Each path below is one point turned by a fixed rotation once a step. After each direction that follows a path, write how fast that rotation turns it, in degrees each step (0 if it stays still).
Each turn is a multiple of 5 degrees from 10 to 175, or 0.
Each row of a path follows its step; steps can be skipped.
Rotation 1:
step 3: [-38 -11  -3  11  16   7  52  35  18 -13 -41  -9   5  38   7 -14   5  -4
 -13   7 -11  -6   5  12  29  -9  -3 -18  12  29 -48  -8  31 -17 -14 -46
  10  54 -39  10  -1 -31 -11  14 -23   8 -14 -21  -9  -9 -26 -16  13   0
  14 -42  14  37  32  -2  15]
step 4: [ 14 -30 -32   9   9  35  21 -25   1  -3  23  21 -28   8 -12   6 -23  15
   7  -8  28  23 -13  -8  12  16  28   0  15  29  -3 -20  24  -4 -23 -12
 -11 -11 -42 -14  -1  17  -8 -31  12  19  -7 -17  68  58   6  -8   2 -14
  10 -16  62 -10 -16  -3  42]
step 7: [-16   5 -36  19 -22  10  10   8  10 -28  27   0   1   8   3  33 -22  24
 -53  13 -20 -28  19  25  23  18  22 -21  -6 -10  20   5  16 -11  -9 -33
 -52  -6   0  35  11  13 -25 -53   0  14  17  -3   2  25   5   0  14  18
  36   4  19  26  64   5   6]
step 11: [ 18  26  -3 -10  16   4  58  30  35  26  -1   7  -1  20 -17 -28   5  52
 -17  32  32   7 -14   3 -14 -16   0   0   1   8 -15 -29  -7   2 -67  -9
 -18 -23   0  27   4 -20 -12  12  29  30  20  -3   0   4  -3 -19  29 -14
  55  18  -6  32   9  19 -15]
step 12: [ 12 -25 -43  33 -17 -27  22  12  -2 -18  -7  21  29   4  17 -20 -28  46
  -2 -18 -11  25  -7 -16  -3   3 -14  34  -3  16   8  24  17 -57  -8 -54
 -17 -32 -17  -9 -16  10 -18 -15 -18   7 -39 -33  22 -16 -30   3  -1  23
   0  19 -12   9  28   7  36]
step 21: [-32 -21  15  42  -9   7  11  23  15 -13   2  30   4   2  31  -6  16  -6
  58 -10 -11  19  19  10   3 -14  -7  -4  -3  19 -58   2  -8 -21 -33 -39
 -32  33 -44  15  13 -23 -20   4 -59  15 -11 -11 -20  22  -8 -31  -1 -17
  18 -36 -25   7  20   7   0]
step 27: [-19 -39 -19  19 -22 -17  17  22  -9  30   3  26  20  56  22  -6 -11 -39
  12   1  14  12 -26 -31 -21  -4 -17   5 -14   8 -56  -5  17  11   5   7
  27  -6  13  -6  20 -25 -45  28 -14  44  21  48  -4   7  31 -12  -8 -11
 -28   6  -4  35   6   6  10]
step 28: [-44 -20 -67  -9   0  -9 -58  25  -4 -13   4 -12 -17  35  29 -16  52  17
 -33  -4  13  17 -25   4  20  20  19  21   0  25  -1  13  34   0  -2   3
 -15  29 -22  26  44  -8  25  -5  -4   1   1 -29  10  21   6 -21  11  -7
  26   4  21  25  21 -11   3]
step 32: [-55  18   7  -4 -18  25  14  15  32  -7   4  -9  19  24 -12  -3   7  20
 -17  28 -16 -15  12  35 -27 -32  35  -8 -33  11 -30 -38   5   1   4  11
  34   4   2  17  26 -47 -18 -21 -17   2  29  10  20  -5  13 -68  -4  -7
  15 -16   4  33  37  -2  10]
[-14   5   2  -7   1   6   2  -7   8   3   0  14  -6  17   2   5  -2  -2
  -5  -1   1   2   7 -12  -5   0  -5  -1   4   2  -6   6  -5   7   8  -3
   2   8  -5   2   4  -2  -6 -11  -5 -12   2   0  -3   0   3   1 -13   3
  -1 -12  -1   1  -5   9   0] | 60
[  9   4  -4  -3   0   5   0   7   5   8   4  12  -2   4  10  -3   6   2
  -1 -15   7   2  -5  -3   5  -1 -10   1   0   4   4   0   6   9  -7   8
  -3   6   5  -3   3  -1   0   3  -3   5   3 -13  -7  -1 -13  -1  -4  -4
 -12   8   1   7  10  -3 -10] | 40
[  4  -4   7 -17   5   3  -6   4   4   8  -1   2  -5  -6  -1   4  -3  15
  -3   0  -9   7   4   3  -8  -1   0 -14   4  -1   1  -4   1   2   1   7
   5  -1   6  -2  13   9   8 -10   6   0   2  -1   9  -2   5 -12   6   0
   7   4  -5   3   0   1  -7] | 120
[-12   1   4  -6  -4  -2   2  -3   4   7  18  -9   2   1 -10   4  -8  -1
   4   0  -2  -5   5  -4   4  -4  -1   4  -6 -11   5   6   4  -5  -5   4
  -6  -1  -5  -3  -7   1  -4  -4  11  -1  -5 -13  -6 -10   1  -6  -3   7
  -5  13  -8   1   6   4   5] | 60
[ 13   9   4   6   2   3   6   7   3  10  -6  -5  -7  -2  -5  -1  -4   2
  -9  -8   6   2   6  -5  -2   6  -7   6   8  -6   0   2  -8  -5 -14 -12
  -1  -8  -5  -1  -3   5   3 -12  -6   2   4   4   0   0  -4   9  -2   6
   9   0 -10  -4   7   0   6] | 10
[  7   4  -9   1   4 -11 -12  -1  21  -2  -8  -6  -7  13  -3   3  -3   3
  18  -1  -6   4  -7  -5   4  -4   0  -1   0  10  -8  -1   5  -8  -2  -1
   0  -5  -1  -1   0  -3   0  -2   7   6   3  -4  -7  -3  -3   3   0   2
   6  -3  -4  -1  -9  -4  -2] | 40
Rotation 2:
step 2: [ 19 -17  -4  13 -44  35 -13 -24  -1   3   8  11  43 -24 -32 -15 -27  11
  -9   2 -26  27 -10 -15 -32 -31   5   8 -19  12 -18  35 -30   0   6  14
  10   2 -13  23 -30 -28 -21 -22   4 -38  33  32  14   5  50   7  26  24
   2   1  14 -32  31 -27 -10]
step 6: [ 22  13  -5  23   5 -22 -10 -21  18  44 -10 -20  -2  -6  25 -17   1  21
  -4  30 -12 -27  13   5 -17 -45  34  -3 -36  65   8  12  31   6 -15  -1
  28   1   4 -18 -59  -2  41 -15  10   7  36 -12   7  -3   4   2  23  -9
   7   7  22 -16 -39   2 -28]
step 9: [ -2  -7 -17 -15 -36  55  28 -17   4  31 -11  27 -12 -50 -24 -36 -18  19
  39  -3  -9 -20  16 -29 -12   3  27  32  11   9  25  10 -14  34   2  -6
  27 -21  11  20 -57  15  26  -3  25   8  24 -12  -7   2 -15  -5  11  25
   6  -1  13 -31   0   9   4]
step 13: [  7 -20   4  36  -5  -9 -17  15   5  11 -38 -18  36 -14 -29   2   5 -25
  25  16 -32 -41  14  -2 -48 -25   9  18 -59  38  -1  26  -4   2  23 -34
  -1  -9 -21   7  -6   4 -20  12  16 -54  19  -6  -3   8  25 -36   2   1
 -11 -23   4 -40  10  -9   1]
step 17: [ -7  28  -5 -22  11 -24  11 -35  -9  12  10  -6  48  10  -3  -9   2  19
 -20  37 -23   2 -51 -21 -24  -9 -16 -23 -31  22  -7  -4  28  26  26  28
  12  13 -11 -26 -43 -27   6  11 -10 -20  52   7   4  22  -8  11  53   0
  36   4  33 -30   4  -2  -2]
step 19: [-16 -23   8   4 -20  -2  39 -18  22   6   2 -22  48 -17 -15 -24  29  35
  -6  -2 -11  -9  -1  -4 -19  25   1  57 -31  26  16  11  31 -22 -11 -59
 -14  11  -4  -2 -27  -3  39  -4 -40 -27   9  25  17  19 -18  16  11  20
  25 -14 -28  -7   6   2  18]
step 28: [-17 -11  -6  15  10  -7  42 -26 -43  40  10 -43  44 -13 -22 -56   8   7
 -11  44 -11 -27  -3 -30 -30   5 -26  20 -20  15   7   8 -13  22  29 -26
   0  -2  -1   8 -11 -17  -6  12   7 -26   5  24 -32  16  18  24  10  22
  -6  39  18  -6  21  17 -21]
step 31: [-22   5  -3   4 -50  10   1  10  -2  40  -2 -51  13 -16  13   1  30 -21
   2  32 -17   6   5   0 -26 -15  -6  40 -52  27  -6   1  14  33   3 -21
 -41  13  -4 -16 -54  15  19 -42   7 -42  24  16  16  -6   6   8  12  -8
  -6 -15   5   7  -1 -31   9]
step 32: [ 14  18 -21 -18 -10  -6  36  20  41 -25  -9  -7   1  20 -54 -32  11   6
  17  18 -33   9  -8 -52 -14 -27  17 -11 -27  15  -1  42  -6  -8 -11   4
   8 -30  15  -1 -23   3  28 -19  -5  14  56  23 -19 -23  12 -12  54  21
   8 -15  14 -11  10  -4 -16]
[  1 -10   4   2   1   0  -3  -3  -2   4  -6  -6   0  -1  13  -2   5   9
   2  -2   0  12   0   6   1   1   7   2   0   2  -3  -6  -3 -17   1   4
   3  -3   3  10   8  -7  -7   3  -7   1  14 -17  -4  -7   1   7   8  -3
   9  -1  -9   7  -2  -3   0] | 95
[-11 -11 -10   1  -6  10  -1   5   8   7   4   7  -3  16  -3   1   1   2
  -2   6  -8  -5  -2   8   3  -1  -1  -9   7   1   2  -1 -13   0  -1  -6
  -2 -10   8  10   3  -4   0  -4   7   9   4   2   2   6   0  -3  -2   4
   2  -7   6   2   5  -4  13] | 160
[  0 -10  -6   2   0   0  -4  -2   1  -7   7  -2   8  -2   1  -3  -1  -4
   1  -8 -13  -9  10   6  -8  15  -4  -5   7   2  -7  -8   7  -1  -7   8
  -5  -3  -2   6   3  -1   9   1 -16   1   7   5   3   1   8   0  -3 -10
  -6   2   0 -12   1   3  -5] | 130
[  9   4 -13   1   3   6  -7  -4  -2   4   1  -6  13   3   3  15   8   0
   7   0   8  -1   2  -7   5 -13 -10  -3   4  -4   2  -2   3  -4   4  -2
   2  -8  -3  -5  -3  -2  13   0  -4  10   2  -7  -8  -1  -1 -11   7  -7
  -7  -9   3   4  -2   3  -2] | 40
[ -1   9  -4 -10   6   4   9   4  -1   4  -6   5  -9  -1  -6  -3  -3  -2
  -3  -8  -4  -4   3   5   8  -5   4  -2  -9   4   3  -1   2  -6  -4   9
   1  -3   5   8  -1   4   1   2   2  11   0  -3   0 -13 -16   3   1 -13
   4  -2  14 -10   0   2 -10] | 125
Rotation 3:
step 0: [-10  -1 -14  -6  17 -23   2  18  32  26 -33  20 -22 -52 -15  43   8  12
  -7 -11   2 -22  -8   2 -30  21  13 -18  15   4 -19  -1 -42  17  -4  -3
  10   4  19  27   7 -38 -22   5 -52 -16  -5  48   4 -22 -33   7 -14  23
  -3  21  -7 -29  17  15  11]
step 2: [ 19  31  -1  16 -13  19 -29 -22  26  -5 -13 -14 -29   2  18   3 -15 -50
  25  14  -9 -12 -18  -4 -33 -27  21 -34  14  33 -12  10 -34   1 -24  12
 -15  28   5   1   3 -19  -9   0 -26  16  15  31  28 -13 -12 -45 -17  14
  -4  -7 -20 -32  53  -7 -12]
step 4: [ 34  -2   1  -3 -14  -6 -11  -5 -34  28   7 -21 -12  15  39  -7 -49  -5
   8 -31   9   1  18   3  11  -8  -2 -33 -11  20 -13  14 -36 -55 -30   6
  33 -25   9   9  -1 -22 -26  26 -23 -18   4 -20 -18 -20 -24 -33 -29  28
  22  10  -6  -5  17   3 -36]
step 7: [ 52  17   8  38 -31  -2 -10 -15 -14  -2  30 -14   9   5  -4   6  -3  -8
  10 -34  14  16  27  20 -25  14  26 -38 -11   1  -3   1 -42 -12 -24  -8
  10  11 -24 -17   5 -18 -32 -15  -4   4  12 -26  15 -54  16   4 -23  -8
  -6  -7 -38 -21  43 -24 -12]
step 14: [ 22 -23  21  34  20   5   5 -11  11  12 -12 -17 -28  -7  -1  -4 -11  -1
  -1 -18   4 -25  33   0   2 -17   9  12  27  39   2 -27 -51  -7  31  -8
  14 -19 -24  22  -2 -15  22  25 -43  12   1  15   3 -22  24 -24  23  70
   0  36  18  15  15  20  12]
step 16: [ 12  -7  -7  -6   2  32 -10   0  19  45  45  -5 -20 -19  41  36   9 -11
 -21   3  10 -30   4 -29 -27  11  24 -15  20   5 -13  24 -30  -9   8  14
 -29  -5   5  30   8  22   5  25 -40 -20 -18   4 -18 -44  -2   1  23  -6
  16  20 -17 -25  35   1  24]
step 28: [  9 -12  20  46  26  18 -12   3  38 -30  18 -11  -9 -41  10   9  11  21
   4 -22  -7  -8  -2 -17  -5  24 -14  -3  10  15 -55  24 -27  10   5  22
  13 -14 -35   3 -33  27 -14 -39  33   9   3   6  11  -3   3 -30   8  35
  36  21  13  -9  46   7   0]
step 29: [ 31 -14  22  32 -10 -35   8 -10  17  -6  33 -17  -4 -16 -11   7 -23  -7
  16 -19  -2  -9  10 -20  -6 -22 -26   3  50  -6 -27  -6 -48  -5  25   5
  13 -40  -7   4   2 -18 -13 -13  20 -17  47 -18 -19 -51  18   0 -17  34
 -15   1  -2  17  41   9   3]
step 30: [ -3 -16  15  21  -2  31   7 -21  14  -3  12  19  25 -23 -12  34 -18  -6
  10  -4  38  22  23  26  -3  10  -3  -8  39   0 -33   5 -27   0  14 -33
  -2  -6 -30  21  31 -11 -24  27 -24 -16   3  -1 -12 -20  46  -1 -28  39
  14  21   6 -37  40  32   7]
[  7   6  -8  -3  -6  -3   4  -7   4   3  -3  14   9  -9   6  -2  -3 -15
   0  -7   7  -1  -8   4   0   9  -2   6   7  -5  -8   6  11   2   6   5
   1  -7  -6   6  -7   2   3  -7   9   0   9   8  -3   0   1  -3  -6   4
  -3  -5  11  -2  -1   7  -2] | 10
[ -5   1   6  10   6   4   7   4   3   3   1  -9   8  -4  -2  -8   2   5
   9 -13   7  16  -8  -2  -3   2  -3   1   1 -14   0  -2   2  -4   8  -3
   7   5  -2  -2  -6   9  -5  -2   1   5   3 -19   3   0   0  -2   0   5
  -4  -7  -5   2   5  -2  -6] | 20
[ -3   8  -4   0   5  -2  -4  -6   4  -8   7  -3  -8  -2   3   0  11  -7
  -3  -8  -4  15   5  -1   5  -6  -8  -9  -2  10  -6 -10   8  -4   3  12
   0   6  -4  11  -2   3   6   4  -2  11  -2   4  -3  -2  -2   1   9   1
   2   0   3 -14   2  -5   1] | 125
[  1   3  -2  -2   6   6  -2   9   4   9  -7  12   4   2  -1  -1   9   6
 -10  -4   7  -3  -9  -2   5   1   8   2   8  -3   1  -2   4  -3   0   6
 -17  12   2   8  -4  -4  -8   2  -2  -3  -6  -2  -1 -15  -3   5  -2  -8
   9   2  -8  -4  -6  -3  -6] | 70
[-11  -8  -1   1   3   1  -3   2   2  -4  -6  -4  -3   5   3   6  -2  -6
  -2   6   4   2   3   1   1 -13  -7   5  -4  -4  -3   0  -7   0 -10  12
  -6  -5   2   1 -15   0  -1   3  13   8   2  -2  -7   5  -3 -12 -11   2
  12  -8  -6   5  -1   8  -9] | 45
[ -2  -4   0   3  -2  -8  -2  -1  -8   2   9  -1  -3  10   0   6  -9  10
  -8   0   6  13  -4   5  -1  14  -5   5   1   0  -5   1  -6  -3  -2   2
  -1   2  -2   7  15  -1   2  12   6   3  10  -3  -3  -2  -6   5 -13  -8
  -7  -5   4  -6  -8   0  -1] | 125
Rotation 4:
step 1: [ -7   1   1  -7  13   3 -43   3   0 -19   2  21 -12  12  25  -2  14 -41
 -43  16 -21   4  -4   7  19  18  -4 -26  24 -31 -16  12  50 -25 -36  -1
   2  26 -22 -21  -1  31  36  -7   4   0  16  -5  23  -5  -3  15 -45 -65
  30 -38  -8 -68 -18  -6  34]
step 6: [-59   0 -16  31  17 -11 -10  35 -48 -38   1 -16  10  58  27   9  45  28
   4 -36  30  26  15  26  22   8 -16   8  -7  29  -1 -10  11   8  -4   5
  26  18   2 -34 -14 -43   1  -4 -19   1 -21   2 -14   6  -2 -26  15 -32
 -31  25  17 -39  30 -18  25]
step 7: [-13 -16  18  17  44 -24 -36  36  -4 -13   8 -44 -70  -2 -10 -22   3  43
 -16   6  -2  31  -3  44  -1  14  12 -16  42   9 -15  15  41 -22  19   1
 -12 -61  28   6 -22  32 -22  -1  28  -6 -14  -8  27 -21 -36 -11 -21   8
  -5  -2  -8 -16   7   3  11]
step 16: [ 20  -2 -34  -1  40 -22  -4  64  -8  11 -14 -26 -18 -49  18  17  54   7
  -8 -12 -25   6  18  -5  -6  -8   8  -9  36  -5 -46  41  -3 -30   0 -24
 -19  -5  10   6  14 -14 -13 -14   3  10  -7  15  29  35 -58 -14   4  36
 -10 -38   0 -36  26 -14  -3]
step 18: [-13  -2  27   8   1  23 -13  24 -27 -52  14 -28 -46  -5   6  -6  -9  11
  23   1  15  50   4  28  34 -37  -9 -39  17 -26 -28  -9  53 -26  -2  -3
  17 -10  10  12  18 -19  -6   6  15 -30 -10 -32 -10   5   3  54 -18 -48
 -13  -9   2  -3  34  -7  37]
step 23: [ 15 -11  -8 -25  33 -34 -23  32 -20 -17   7  10  19  33 -35 -15   6  13
 -18   1  -6 -19  15  -4  14  12  -2   3  17   3  34   6  43  25  37 -10
   6 -24  -8 -11 -18   6 -21  30  -7  61 -31 -41   1 -55 -32 -23 -13 -41
 -20  -3   9 -35   8 -34  44]
step 27: [ -3  11  -7  33  -3  28  -6  56 -40 -35  17 -34  -8   4  29 -29  34  16
  33   4  25 -18  60  20  32 -29  33 -27  30  15 -10  18  -3   0   0 -41
 -20  16  -6   4  61 -28   8  23  -9  -6 -18   0  11 -10 -26  -4  -6  -5
  31 -22   4 -46   3  -3   1]
step 30: [  1  -1 -21  -1 -14  16 -56  -6 -31  -5  15  -8 -20 -25  25   2 -27  -4
  -7 -11  -5  -6   7  -6  60  21   9 -43  29  -1   9  23  41  -2 -25  -6
   6  29  10 -14  30   5   5  10  -9 -42  -8   5 -22  17 -33 -25  13 -53
  72 -26   3  -8 -26   8  34]
step 31: [ 13 -15  30  52  59 -12 -26  33   7  12  35  -4  16   5 -25  17  14 -47
  22   0   9  33   7 -19  66 -22   3  29  10  12  21  32  31  21 -30 -36
  -1   3 -23 -15 -22  -4  -6   2   6  -9 -22  -7  13  20  28  -1  22 -35
 -35 -22   1  -1  24 -17  12]
[ -8   5 -14  -1  -9   8   3   6  -4   3  -5   3   1 -15  -8   0   9   8
  -5  -1  10  -9   5   1  -4   4  -1   6 -11  -1 -10   5   1   1  -8  -6
   0   0  -8   2  -2 -12  10   2   4  -7  -8   3   5   3  -8   2  -2  -3
   5   1   3   8   0  -1  -2] | 135
[-11 -10  -1   7  -4  -8  -7  -5   3  10   3   3   1   5  -2  13   1   6
   7  -7   9  -7  -5   6   5  11   1  -4   2   4   2   6   4   4   2  -1
   9   8   0  -4  -2  -5   3  -1  -6   0   4   1  10  -6   9   1 -17   5
   7  -6  -4  -4  -9   3   3] | 135
[  8  -3  -1  -2   5   1   1  -8   9  -1  -8   0  -4  11  -9   1   1  -6
  -3  -5   2   1   4  13  -4   3  -3   2   5   2 -10   0   2  -2   2  -9
   4   7   0  -5  -1   7  11  -2   0  -1  -6   8   1  13  -1 -13  -5  11
  -9  -2   4   7  14  -4  10] | 115
[  4  -3  -3   8   0   3 -14  -4  -6 -10  -4  -8   1   2   6  -7  -9  -5
  -2  12   1  -8   4   5  -3   2  -1   6   6   3   2  11   5   5  -1  -7
  -6   3 -14   4   5   4  -4  -9  11   4  -6   3  -3  -2   3   2  -8   0
   3   8 -11   5  -5   8   0] | 110
[ -2  -9  -2  -4   1  -9   6   1 -10  -6  12  -2  -4   3  -6  -3   4   6
  -2  12   3 -10 -12   5  -1   0  -2   8  -1   8  -5 -11  -5   5  -5   7
   4  -9  -3  -4  -8   2  -6   0  -2  -4   0   3 -12 -11  -3  -5  -6   4
   2   4   3   1  12   8   6] | 25
[ 11  -6   1  -3  11  -6   0   3   0   4  -4   5 -16  -5   1   0   1  -2
   7   7   2  -2  -7   8   1   9  -6   1  -4   4  -3   8   3  -6  -6   3
 -10   6   3   6  14  -4   9   9   2  -6   4   2   4  -7   5  -2  15   3
   5   5   0  -8  -1   5  -1] | 125
[  9   6  -8  -8   2  -9   9   3   0   5  -8   2   4   3 -11 -14  -1  -3
   7 -12   1   3   3  -3   5  13   1  -2  -3   1  -3  -7   6   1  13   3
   9  -4 -12  -5  10   1  -5  -3   2   2  -2   8  -4  -9   2   9   1  -3
   0  -3  -8   3  -2   6  -2] | 120
[ -7  -4  -8 -16   4   3  -3  -6  -2   0   2   5  -2  11   4  -4   5  10
  16   5   1   1   4   0  -3  -7  -7  -1   5  -4   6   5  -1   7   6  -5
  12  -4   2   1   6  -6   2   0  14  -6   1  -4 -12  10   5  -1   3  -1
   7  -4   9  -1  -3   0  -3] | 120
